Each row is where one point has got to under a steady rotation. How many steps took it there?
The counts run from 0 to 226.
[ 17.5  17.6 -22.9   0.9  -3.3  11.4  19.7 -45.1  -3.4   1.3   2.3   5.7
 -10.8  -7.1 -12.1  -4.5   0.0   3.5  38.7  25.4 -12.4  -6.4  25.6  -1.5
  -6.7   4.5  10.9   0.9 -16.0 -23.6  -7.9  21.2  -4.4  23.5  -9.3  -3.1
 -27.2  25.6   3.2   6.2   9.7 -24.9 -17.1  20.1  10.6  -1.6 -10.6  20.9
   9.6 -11.0  -5.9  11.4 -16.7 -45.7   4.7 -18.6   4.9   6.8 -20.4  18.0
  10.1   6.2   1.7 -22.1  -8.3 -31.5 -11.4 -12.8  -7.7  -8.6  -3.7   4.9
 -11.8  20.1  56.5  30.9  40.1  -3.5  15.7  10.8  22.4   9.8 -16.7  35.1
 -11.0  -6.8  19.3 -10.9] : 0
[ 34.0  29.9 -12.4  -9.4   5.4  -3.1  23.8 -39.4  -6.8   3.4   4.1  23.9
 -17.9  -9.9 -33.8 -17.7  -2.1   4.1  22.6  -1.2   3.9   3.0  13.8  -3.9
  11.6  -4.5  -3.6  13.0 -10.5 -17.5 -19.6  17.5  15.1  21.4 -11.6  -5.3
 -14.5   1.5 -11.5  11.8   5.1 -29.2  -3.1  33.7   1.6  21.8 -20.7  25.7
   2.2   7.0  27.0   4.5 -27.6 -47.6   9.2  -0.7  -6.6 -12.0  -6.4  16.7
   9.4  -2.1 -12.4 -17.9  -7.8 -20.3 -29.7  -9.0 -11.7   1.0 -11.5  21.4
 -30.9  18.2  41.9  27.3  21.7  14.3  19.8   6.1  22.7   2.8 -36.8  20.4
  -8.9 -10.0  17.7  20.6] : 173
[ -6.1  29.8  -6.3  -3.2   5.6   6.4   8.6 -36.0  -6.5   0.5  17.3  -5.7
 -24.7 -20.9 -30.8  -2.2  -6.8   6.5  47.5  24.5   1.8  -7.5  24.0 -24.8
  -9.4  22.2  18.8   4.9  -9.1 -14.0  -0.9   5.7   3.6  40.9 -16.2 -15.4
 -19.8   6.3   6.3   3.3 -14.6 -23.6  -6.9  37.3 -16.3  14.5 -16.8   0.9
  -2.8   3.4  16.0   4.4 -21.0 -29.2  11.3   6.7  13.1   0.6  -6.7   8.7
  -6.7  12.9   2.8 -19.9  16.7   4.5 -20.6 -30.2  -1.5  -4.4 -28.3  10.1
  -6.9  16.4  51.2  20.6  53.2   0.2  -6.4  12.5  16.7  -2.5  -8.8   7.9
  -4.8  -7.0  39.2  -7.0] : 210
[ 14.7  12.2  -7.9  -1.4   2.6  -6.9  20.2 -40.8 -12.2  12.6   2.4  14.2
 -18.0   2.9 -37.2 -16.9   3.2  -6.5  31.6   3.7 -10.3  10.9  18.3  -5.8
  11.4  10.2  -4.8  24.6   4.6  -7.1 -13.4  17.9   5.6  38.2 -25.6 -19.2
   2.9 -10.3  -4.5   1.8  -5.0 -17.0   3.6  18.7  -6.9  15.8 -25.3  15.8
  -3.2   7.5  13.5  -2.2 -34.5 -32.7  10.6 -16.8  -4.9 -15.6  -4.7  17.1
  19.1  -7.9 -10.5   9.5 -14.3 -12.1 -28.9  -3.3 -24.2 -11.2 -16.5  -0.8
 -30.5  19.4  46.3  38.6  26.5  -2.7   6.6   9.7  25.0  12.3 -40.1  30.2
   7.6 -11.2  14.3  21.3] : 79
[ 19.3  21.3 -18.1  -1.2  20.3  -5.0  -4.3 -34.2   7.6  -7.5 -15.5   0.7
 -22.3 -17.4 -18.0   0.6  -8.5  10.9  27.0  11.0   3.1 -14.5  31.8 -11.1
   1.0  -7.7   6.7  10.6  -9.0 -12.4  -8.3  18.4   1.4  26.7 -23.9 -15.6
  -3.3   0.8 -23.6   7.5  -6.7 -42.2  10.1  36.0   0.5   4.9 -12.1  34.2
  11.8   5.5  12.5   9.1 -10.0 -27.1   5.7 -27.0   1.1  -8.7  -4.5  26.3
  16.6  -1.2   0.4  -4.6  -1.0 -16.4 -20.5 -24.7  -8.0 -33.1  -5.0   0.2
 -18.3  29.6  52.5  19.5  29.6   7.5  14.2   8.7  25.3  -2.6 -30.5  28.1
  -8.6   3.2  27.7   7.7] : 176
[ 33.5  22.1 -18.9  -6.7  16.6   2.4   0.5 -30.6  -6.6  -2.9  -6.0  18.5
  -8.7   2.6 -17.0   4.3  -7.7   8.4  25.5   5.5   0.0  -7.3  26.6   1.4
   7.1  12.0   4.5  21.9 -16.5 -10.5 -16.3  13.9  10.7  27.3 -19.7 -15.4
  -2.0   8.3 -12.1   0.9  18.4 -45.5   6.8  28.1   9.1   9.1 -19.9  36.3
  -7.2  -4.3   3.3   6.6 -19.4 -29.9  11.6 -24.0 -12.2  -6.4  -3.0  15.8
  26.2   7.0  -4.6   9.2 -10.2 -22.0  -9.2 -16.7  -9.5 -32.9  -4.6   6.3
 -19.9  25.4  49.1  13.4  25.5  22.0   7.8  13.3  25.7   7.2 -33.7  36.7
  -8.1  -3.1  18.2   5.8] : 181
[  4.3  18.6 -14.0  -5.1  14.2   0.0   9.2 -48.6   8.4   0.7  -0.4  -4.8
 -20.2 -21.1 -42.3 -16.2   1.3   5.3  31.8  11.7  -9.9   7.6  33.3 -17.9
  -7.1  14.4  15.5  18.4  17.8 -14.3   5.7  20.9  14.4  30.4 -26.8  -6.6
  -9.7  -3.8  -1.3   9.4 -15.9  -3.6   0.5  12.3 -21.1  -5.1 -16.8   3.4
   8.6   3.2   7.2   6.4 -28.4 -25.4   0.1  -7.7   3.2 -14.4 -16.5  14.7
  10.6  -7.9  -0.6 -13.3  -8.7   3.7 -34.8 -18.0 -19.5   0.9 -28.8   2.9
 -17.8  12.6  52.7  28.5  47.9  -2.0  19.6   6.6  10.4  14.9 -20.1  31.6
 -10.5 -11.5  27.3   0.2] : 17
[  9.4  22.1 -13.4   5.1  21.1  11.3  -5.3 -29.8   6.5  -4.5  -0.1   1.3
 -25.8 -17.8 -36.5  -0.4 -16.5   8.5  35.2  -2.8 -12.0  -5.9  36.1  -7.6
  -5.2  32.2  13.8  16.6  -0.9  -6.9   1.2   4.9  19.4  33.8 -30.1 -12.1
  -2.1  -4.0  -8.0   1.5   0.6 -25.3  -3.1  24.8 -11.7   3.1 -22.6  15.1
  -6.8 -13.8   5.9   2.6 -34.3 -15.8   8.0 -12.3 -16.5  -5.8  -7.6  16.3
  12.9  -2.5   6.8 -10.0  -4.7  -3.1 -19.6 -24.8 -12.8 -19.4 -17.3  -3.9
 -22.6  28.9  44.9  15.4  44.9   6.1  -7.5  33.0   7.4  15.0 -26.2  32.8
 -17.3   1.2  33.5 -10.1] : 21
[ 10.0  23.9 -15.9  -0.5   3.3  -0.9  19.5 -54.2   6.3  -0.6   5.7  -4.4
 -26.8 -16.9 -30.3  -5.4   7.0  16.6  30.6   2.8   4.1   0.6  26.3 -16.9
   0.1   3.9  12.8   7.5   6.1 -24.0   1.6  18.5  12.9  28.5 -19.8  -7.7
 -14.2   4.2  -2.1  10.0 -14.0 -12.1  -3.1  34.9 -10.9   2.1  -6.4   1.9
  13.5   8.5   8.0  17.3 -20.0 -36.4   9.0  -8.9  -2.4 -17.4 -19.2  14.2
  -3.1  -1.2  -4.7 -25.6  -6.0  -2.1 -31.2 -19.9 -11.3   0.6 -21.7  15.3
 -11.3   9.2  54.9  25.0  44.2  -5.2  25.6   6.8  16.3   4.2 -34.5  19.8
 -20.7  -6.6  24.5   4.8] : 117
[ 16.8  19.7  -7.1  -2.0   4.4   1.1  12.6 -44.4  10.0   6.1   7.0  16.6
 -30.2  -0.8 -42.0 -14.8  -1.1   1.9  31.4  -7.2 -20.1  12.2  18.5 -14.1
   9.7  29.9   1.7  26.5   8.7 -18.7   6.9  12.2  22.0  40.0 -27.3 -12.5
  -3.7   7.5   7.3  10.8   2.9  -7.8   0.0  23.3 -22.1   3.6 -29.6  10.4
 -14.1  -0.5  10.8  -2.6 -30.9 -22.3   9.6  -6.6 -18.8 -13.5 -10.9  10.5
  15.5  -8.4  -2.8  -8.7   0.3  -5.2 -26.7 -13.5 -19.8  -8.4 -26.4   4.8
 -28.4  22.3  35.7  18.0  39.1  -0.1  15.2  25.5  13.4  28.0 -34.9  24.5
  -6.4   0.5  18.9   2.2] : 19
[-12.5  23.6  -7.6  -3.9  12.5  15.4  10.5 -20.7 -16.0   6.8  -8.6  -1.4
  -5.5  -0.6 -14.4   3.6  -8.5  -3.0  25.3  39.8  -2.9  -0.2  52.7 -19.3
 -30.2  14.6   5.4  35.4   6.3 -12.8 -23.2  18.5   0.6  32.8 -39.4  -5.6
 -13.7  -6.8  11.3  -2.6   7.2 -18.3  -6.5  17.6  -4.1  20.9 -19.4   9.3
 -13.5  -7.4   5.7   1.1 -19.5 -41.6  -0.6  -3.0   3.1  -1.5  -8.4   9.5
   5.2  -7.6   4.9  -0.1   5.5  -7.1 -11.8 -10.1 -29.0   2.4 -14.0   9.9
 -17.8  11.6  58.1  39.4  42.4   7.9 -11.3  14.4  11.5   6.4  -3.1  34.2
  -1.1 -10.7  25.5 -21.1] : 144
[ 30.2   7.9  -2.5  -7.1  18.9  -8.9  15.1 -31.9  12.7   0.6  -9.1  12.3
 -27.9   1.5 -23.5   6.6  13.7   6.7  11.5  10.7   5.9   1.3  22.4 -18.5
   3.4   2.7   7.4  29.6   6.8 -35.3  -7.5  25.2  12.3  32.0 -30.4  -2.4
   3.5   4.6  -5.9  17.6   6.0 -25.1  17.8  30.1 -13.1  -3.7 -21.3  24.6
 -16.2  10.0  23.6   9.0  -4.1 -28.9  20.3  -3.6  -9.6 -14.1 -13.7  15.2
   5.6  -3.9  -3.7  -5.0  15.3   2.2 -25.0 -20.8 -16.3 -20.5 -15.8  12.1
 -18.7  16.7  47.0  10.2  46.1  10.1  16.8   1.5  16.6  17.2 -35.8  19.2
 -18.4   1.8  23.9   5.1] : 64
[  3.9  31.9  -6.8  -5.7  24.6 -10.7   9.3 -32.8   3.6   2.8 -11.6   6.1
  -6.8  -2.8 -28.2 -14.1 -15.6  17.9  22.1   3.8   2.5   2.7  38.9 -22.4
   6.8   5.8 -10.1  44.9   9.9 -13.2   3.9   9.2   9.1  33.9 -40.7 -10.0
 -11.5  -2.2 -12.9   9.5  -0.2 -11.1  14.0  29.8  -6.5  17.2 -22.6  27.3
  -4.9  -3.7   3.9   2.0 -15.2 -19.0 -15.1 -26.6  -8.0 -13.7  -4.4  25.1
  20.2  -1.3  -2.3   4.9   0.3  -6.5 -19.7 -15.3 -26.1 -11.6 -19.9   8.2
 -15.6  20.8  57.0  10.7  25.2   3.7  23.4  17.5   6.8   8.5 -18.2  23.3
   0.1  -9.8  23.9 -11.2] : 130
[ 12.5  15.0 -11.5  -2.8   6.1   2.4  19.5 -33.5  -6.4  -4.7   8.2   3.0
 -15.1   0.0  -7.5  12.5   8.8   2.9  35.3  39.4   6.3  -8.7  24.7 -19.1
 -16.2  18.8  18.7  15.3  -1.9 -30.4  -6.5  19.2  -2.5  41.2 -17.6 -15.3
 -19.5  20.7  13.7  11.4  10.7 -22.2  -1.7  40.1  -7.0   5.3 -11.3   8.0
 -14.0  -0.1   7.7   4.3  -8.9 -33.5  16.3   3.0   1.7   1.0 -10.4   5.6
  -9.3  20.8   7.7 -19.7  22.9  -1.8  -4.8 -31.0  -9.7 -12.5 -20.1  17.4
 -11.2  18.9  52.1  14.7  48.6  10.8   2.0   8.3  16.0  -4.5  -9.1  17.4
 -12.9   0.3  36.6 -18.4] : 104
[ 30.9  17.2 -22.3  -2.5  16.6  17.9   1.3 -31.0   8.0  -3.4  -3.9  15.9
 -23.6 -12.3 -20.1   3.3  -1.7   1.3  19.3  20.7  -6.5  -8.6  24.4   0.8
 -12.4  16.3  18.2   5.8 -13.8 -24.4 -14.2  25.9   6.9  17.9 -21.3   4.8
 -10.5  19.5 -10.0  14.2  12.3 -43.0  -2.7  17.8  -1.3  -4.8 -14.7  31.7
  -0.8  -8.6  21.3   9.1 -21.3 -40.0  16.7  -0.5  -6.3  -2.4 -16.8  17.5
   4.3  -6.2   0.1 -23.0   8.6 -17.4 -20.0 -19.0 -11.6 -14.8   3.9   8.5
 -30.1  22.7  45.6  22.6  44.2  11.9   2.0  12.8  17.7  16.3 -19.6  26.9
 -28.6   2.5  29.3  -3.4] : 60
[ 22.1  27.3 -18.8  -1.9  15.9   3.2  10.3 -33.1  11.0  -7.5   3.4  15.4
 -24.6 -11.9 -26.9  -6.8  -6.5  13.8  30.6   1.3  -5.3  -6.2  11.1  -7.3
   9.7   9.5   8.4   9.6 -11.9 -30.1  14.7  12.9   5.7  30.4 -13.6   1.2
 -21.8  22.5  -5.6  21.5   5.2 -23.6  -2.2  42.5  -1.1   5.8 -19.1  29.4
   3.1 -13.5   8.0   7.5 -20.7 -26.1   0.8  -9.0  -6.2  -1.0 -10.8  24.0
   8.3   4.4   0.6 -24.7  15.1 -15.0 -19.1 -23.9 -14.0 -14.6 -13.5   6.8
 -22.6  36.7  41.0   1.4  37.5  -0.2  16.7  19.5  17.2  22.2 -25.3  14.8
 -18.7   1.1  36.9 -11.3] : 114
[ -2.6  34.6  -3.2  -0.8  17.2   7.5   1.7 -24.9  -3.5   7.6  -7.3   1.6
 -14.7  -0.4 -22.4  -3.6 -19.2   8.5  22.1   1.7  -9.7   0.4  49.6 -15.5
  -1.2  15.6 -14.1  36.5  -0.6 -10.6  -7.7  16.2   3.4  39.7 -44.4 -11.5
  -6.9   2.7   1.1  -4.6  13.3 -25.1   1.8  27.7  -5.3  16.7 -29.6  21.5
  -4.5   2.8  -2.8  -2.3 -19.1 -17.3  -3.9 -23.1 -23.0  -8.3 -10.1  21.9
  21.1  -2.3   5.0   6.3   1.0 -13.6  -1.1 -21.2 -24.2 -17.8 -18.6   0.9
 -25.9  16.2  54.4  21.0  26.2   3.0  13.9  30.6  12.5   9.4 -13.7  30.5
   5.9  -3.3  21.2 -12.3] : 136
[ -3.2  28.1  -6.3   3.5  12.2   9.6   7.4 -15.3 -22.4   4.1  -7.0  -3.2
 -17.5   3.8  -3.2   3.4  -4.2   7.8  20.8  32.5   4.5 -13.4  44.7 -25.3
 -17.3  12.3   3.3  24.3  -8.1 -21.8 -21.4  19.4  -0.8  38.6 -38.2 -13.5
  -7.8   4.9   8.9  -0.1  12.2 -36.4  -5.1  34.8  -0.1  24.8  -9.1  22.4
 -11.8   0.2  11.0   1.0  -6.5 -34.2   1.3  -8.4  -9.0   0.9  -8.0  11.6
 -11.9  12.4   5.2  -2.3  20.2 -13.6  -5.7 -27.5 -13.2 -19.8 -17.1  18.1
 -23.8   9.0  59.0  25.9  31.3   7.3   5.0  14.0  24.6 -10.6  -8.7  15.3
  -4.5   8.5  25.4 -25.3] : 43
[ 14.0  23.6 -12.8  -5.8  14.1   5.1  13.5 -33.6   7.0  -7.2   7.4  -2.9
 -24.6 -12.5 -20.8  -0.3   3.2  16.5  41.0  22.7   0.3 -11.6  20.3 -24.3
   2.6  11.9  13.0  13.5 -10.0 -38.6  13.1   5.9   2.3  35.8 -15.4  -5.6
 -22.9  18.4  -2.8  12.5  -0.1 -22.4  -1.9  40.8  -3.1   2.8 -16.0  23.4
  -9.0  -5.9   3.9  12.6  -3.1 -22.6  14.4  -4.9   9.5   1.1 -15.0  13.8
   1.6  11.2   5.6 -18.8  30.3  -2.0 -17.1 -31.3  -4.4 -18.3 -19.3   7.9
  -1.4  20.1  51.2   1.8  49.7  -7.0  15.4   7.6  13.4  11.1 -17.8   3.0
 -17.7  -2.0  33.5 -17.4] : 109
[ -2.0  21.6 -15.6   7.1   6.9  10.4   7.0 -37.9  -2.2  -2.8   6.0   1.9
 -32.0 -18.9 -26.0 -13.3  -4.4  12.7  41.6  16.7  -9.8 -10.1  14.7 -17.2
   0.2  19.3  25.0   1.6 -14.8 -15.6   8.3   9.4   0.1  33.3 -13.4 -13.6
 -16.8  13.6  -6.3  10.8  -8.8 -33.9 -12.9  45.1  -0.7  12.4  -5.1  23.2
   2.4  -8.3  17.5   6.9 -22.8 -31.3   7.9  -9.5   5.7   7.1  -2.3  21.8
  -9.0   6.3  -0.5 -17.0  12.9 -10.6 -28.4 -27.5  -9.0 -16.1 -24.7  -2.7
 -20.1  28.9  41.7  20.2  39.4  -9.6  -2.6  24.3  23.0   1.2 -23.4  12.1
 -10.2   9.2  34.7 -17.9] : 215
[  4.3  21.3  -7.5  -4.5  13.8   3.1   3.7 -23.4  -9.5  -1.2  -5.2  -2.5
  -9.0  -8.1 -21.7   7.7 -14.6   2.9  36.8  13.8  -3.1 -10.0  36.2 -11.9
  -8.9  13.8   9.7  20.7  -7.9   4.0 -17.6  12.1   6.0  40.7 -32.7 -27.2
   1.5 -12.3 -10.9  -5.7   4.5 -40.5   2.5  33.5   1.0  15.4 -21.0  18.7
 -10.3  -3.2   4.0  -3.1 -28.3 -22.3  11.9 -17.7  -2.1  -6.6   2.2  16.4
  18.4   7.3   2.4  14.7  -3.6  -8.9  -9.3 -25.8  -7.1 -31.0 -11.7  -2.5
 -16.4  28.9  51.2  27.7  32.0  12.0 -13.6  23.3  19.5   0.9 -26.7  42.4
   3.2  -4.2  23.9   6.1] : 82
[ 24.5  30.4  -5.9 -13.7  11.8  -0.5   8.3 -28.6   3.8   3.3   7.6  22.3
 -21.1  -9.0 -41.8  -5.0 -14.3   6.4  28.2 -10.8  -1.5   3.6  19.3  -2.2
  18.4   8.7  -5.7  20.5 -10.9  -8.2  -9.2   7.2  13.5  28.5 -27.7  -6.4
  -4.2  -1.8 -10.6   7.3   0.3 -24.4   7.4  24.6  -4.1  19.6 -34.2  22.6
  -0.7   4.6  18.4  -1.4 -27.3 -22.6  14.4  -5.8  -9.5 -15.4  -4.2  18.5
  23.0  -4.5  -6.3   2.3  -7.5 -14.5 -17.8 -13.0 -19.1  -4.5 -10.9   6.2
 -25.9  25.0  43.6  17.8  30.8   5.6   6.6  18.9  17.6  23.0 -37.9  25.8
   0.5 -12.3  20.7  26.0] : 74
[ -6.0  31.5  -0.2 -12.0   3.0  -4.9  26.3 -23.1 -20.6  10.8   5.1   1.8
  -2.0   2.3 -19.3  -0.1  -8.9   6.4  42.3  25.1   5.7   6.4  34.1 -15.8
  -7.9  -1.7 -10.4  27.9  -1.3  -9.6 -15.0   9.8 -11.5  40.7 -21.4 -17.8
 -20.4  -4.2  14.1   0.6   1.6 -10.0   0.6  38.6   2.0  32.6 -30.9   2.8
  -9.8   7.2   0.7  -2.4 -23.3 -35.6   1.6 -10.0   3.0  -5.3  -6.6  17.1
  11.2   5.0   1.3   2.1   2.0 -11.1  -1.2  -9.3 -26.0   4.0 -12.4  15.3
 -12.6  20.5  61.3  30.2  30.0   4.3  -2.9  14.0  16.5  -0.1 -16.0  22.8
  20.7 -22.6  23.1   4.1] : 90
[  2.0  31.0 -10.1  -4.8   0.8  -3.8  33.2 -37.1  -3.2   4.6  16.8  13.1
 -23.5 -14.1 -29.2 -11.4  -1.7   2.0  32.0  11.1 -10.2   5.2   9.0 -13.0
  -3.3  15.1  -0.6  18.2   2.3 -22.0   2.5  13.9  -4.1  42.1 -15.4 -10.2
 -26.1   4.9  21.2  17.8  -2.0  -0.7  -1.6  43.1 -16.9  26.5 -21.5   2.9
  -2.5   3.3  21.0  -0.7 -30.8 -36.6   5.8   5.4  -2.3  -4.7  -2.2  18.0
 -14.8   4.2  -1.9 -26.7  13.1  -4.1 -24.8 -11.8 -24.0  16.3 -22.5  12.6
 -30.3  23.6  38.5  20.4  36.7  -1.8  -2.3  23.7  14.9   7.8 -17.3   6.8
   2.6 -11.3  34.2  -2.7] : 212
[ 28.7  19.1  -8.5  -4.2   4.2 -11.9  25.6 -37.7  -9.9   5.0  -4.8  21.1
 -16.0   9.9 -19.6  -8.9  11.5   1.7  22.5   2.3   1.6   8.0  20.1  -7.9
  10.5   0.2  -3.8  25.6   0.4 -17.1 -19.9  23.1   8.3  32.9 -26.0 -15.5
  -4.9  -2.1  -6.7   9.3  10.4 -24.2   7.2  27.6  -2.7  13.8 -17.9  22.4
  -2.7  12.7   7.8   3.5 -18.8 -40.2   7.4 -20.5 -10.2 -17.9 -11.0  10.2
  15.4   0.7  -7.1   0.6 -15.9 -17.2 -22.4  -8.2 -17.3 -10.2 -10.1  12.2
 -21.8  19.2  48.2  28.2  29.1   8.7  31.2   5.6  27.5   6.1 -45.8  28.5
  -6.4  -3.6   5.7  21.8] : 179
[  9.7  22.1 -22.2  15.2  14.5   6.4  11.4 -39.8  -7.7  -2.7  -1.4  11.8
 -17.0 -17.3 -19.8  -9.2  -7.9  15.1  36.1  21.0  -5.6 -10.9  16.1 -16.7
  -3.2  16.3  23.6   5.3 -13.0 -10.8  -5.4   9.3   8.9  20.2  -8.0  -6.7
 -15.0  10.1 -13.6  12.1   5.5 -26.6 -15.5  48.8  11.5  18.3   0.4  28.7
  -1.7 -18.7   6.6   9.4 -30.0 -43.7  -0.6 -12.9  -0.7  -6.9   0.0  12.7
  -8.4   6.4  -1.3 -17.3  -8.0 -17.5 -28.4 -23.3  -6.3  -4.7 -16.1   9.9
 -15.1  23.3  44.9  19.6  31.7   7.5  -3.3  26.4  20.1  -3.1 -25.2  19.6
 -11.5   5.6  27.6 -23.3] : 221
[ 13.9  14.4  -8.7   3.5  11.6  11.0  15.6 -21.9 -15.7   9.3   4.8  17.4
 -20.1  13.1 -13.9  -9.7  -1.1  12.7  23.0  31.1  -8.3  -1.5  30.1 -14.7
  -0.7   0.2  -3.2  29.9 -27.5 -36.6 -10.2   9.9 -10.4  26.1 -25.8   7.5
 -12.9  17.8   3.0  12.4  23.5 -29.9  -3.3  30.8   9.0  25.7 -18.7  40.4
 -13.3 -10.1   6.8   7.1  -5.7 -46.8   4.0  -9.0  -3.8   7.8 -13.1  14.7
   1.5  -6.5   1.3  -4.1  25.2 -27.3 -12.5 -13.5 -22.6  -8.7 -11.8   8.1
 -18.3  11.5  48.3  18.8  29.0 -11.7  14.9  15.2  19.7  17.7 -19.9   4.6
  -6.5   3.8  20.4 -25.1] : 47
[  6.1  10.6  -3.3   3.1  10.0 -13.7  24.3 -31.3 -19.5  14.8  -9.4  16.8
  -5.4  14.0 -29.4  -8.5   4.7  -4.5  28.8  24.0  -6.6  11.1  21.7 -13.4
   3.4   4.0  -6.8  42.2   3.8  -6.9 -13.7  19.4 -12.0  41.6 -22.0 -15.1
  -7.7 -12.4   6.3   4.7   1.6  -9.3   4.7  33.1  -2.2  24.8 -28.6  21.7
 -20.4   4.8   0.5  -5.7 -27.6 -36.7   5.9 -21.9   1.8  -9.6   1.3  18.0
  12.9  -2.0  -5.9  19.2  -7.4 -16.4 -20.0   1.0 -34.2  -8.8 -15.7   4.6
 -19.6  23.9  50.6  34.3  24.2   3.0   1.7  12.2  20.9  11.5 -24.1  21.5
  13.0 -18.0  14.8   0.6] : 85
[  3.6  26.6   3.8  -8.8   4.8  -9.2  25.6 -26.8 -14.4  10.7  -2.1  11.1
  -4.3   8.9 -16.8  -5.8  -6.3  -1.1  32.3  28.7   0.2   7.1  20.4 -14.6
  -3.2   2.0 -14.8  34.9  -2.2 -20.8  -9.3  14.6 -17.2  49.9 -23.8 -21.0
 -23.2   4.6  14.9   8.1   8.8 -15.2   3.0  36.2  -8.3  23.6 -33.5  15.6
  -9.0   2.7   3.0  -6.6 -18.0 -31.2   0.5 -14.7   2.2   2.4  -0.4  18.5
  14.3   7.1  -2.7   4.3  13.6 -10.9  -8.7  -5.7 -27.1  -7.1 -14.4   5.3
 -22.6  25.1  55.5  20.1  25.6   2.4   6.9  15.4  18.1   8.5  -7.5  19.7
  20.4 -18.9  29.2  -8.1] : 91
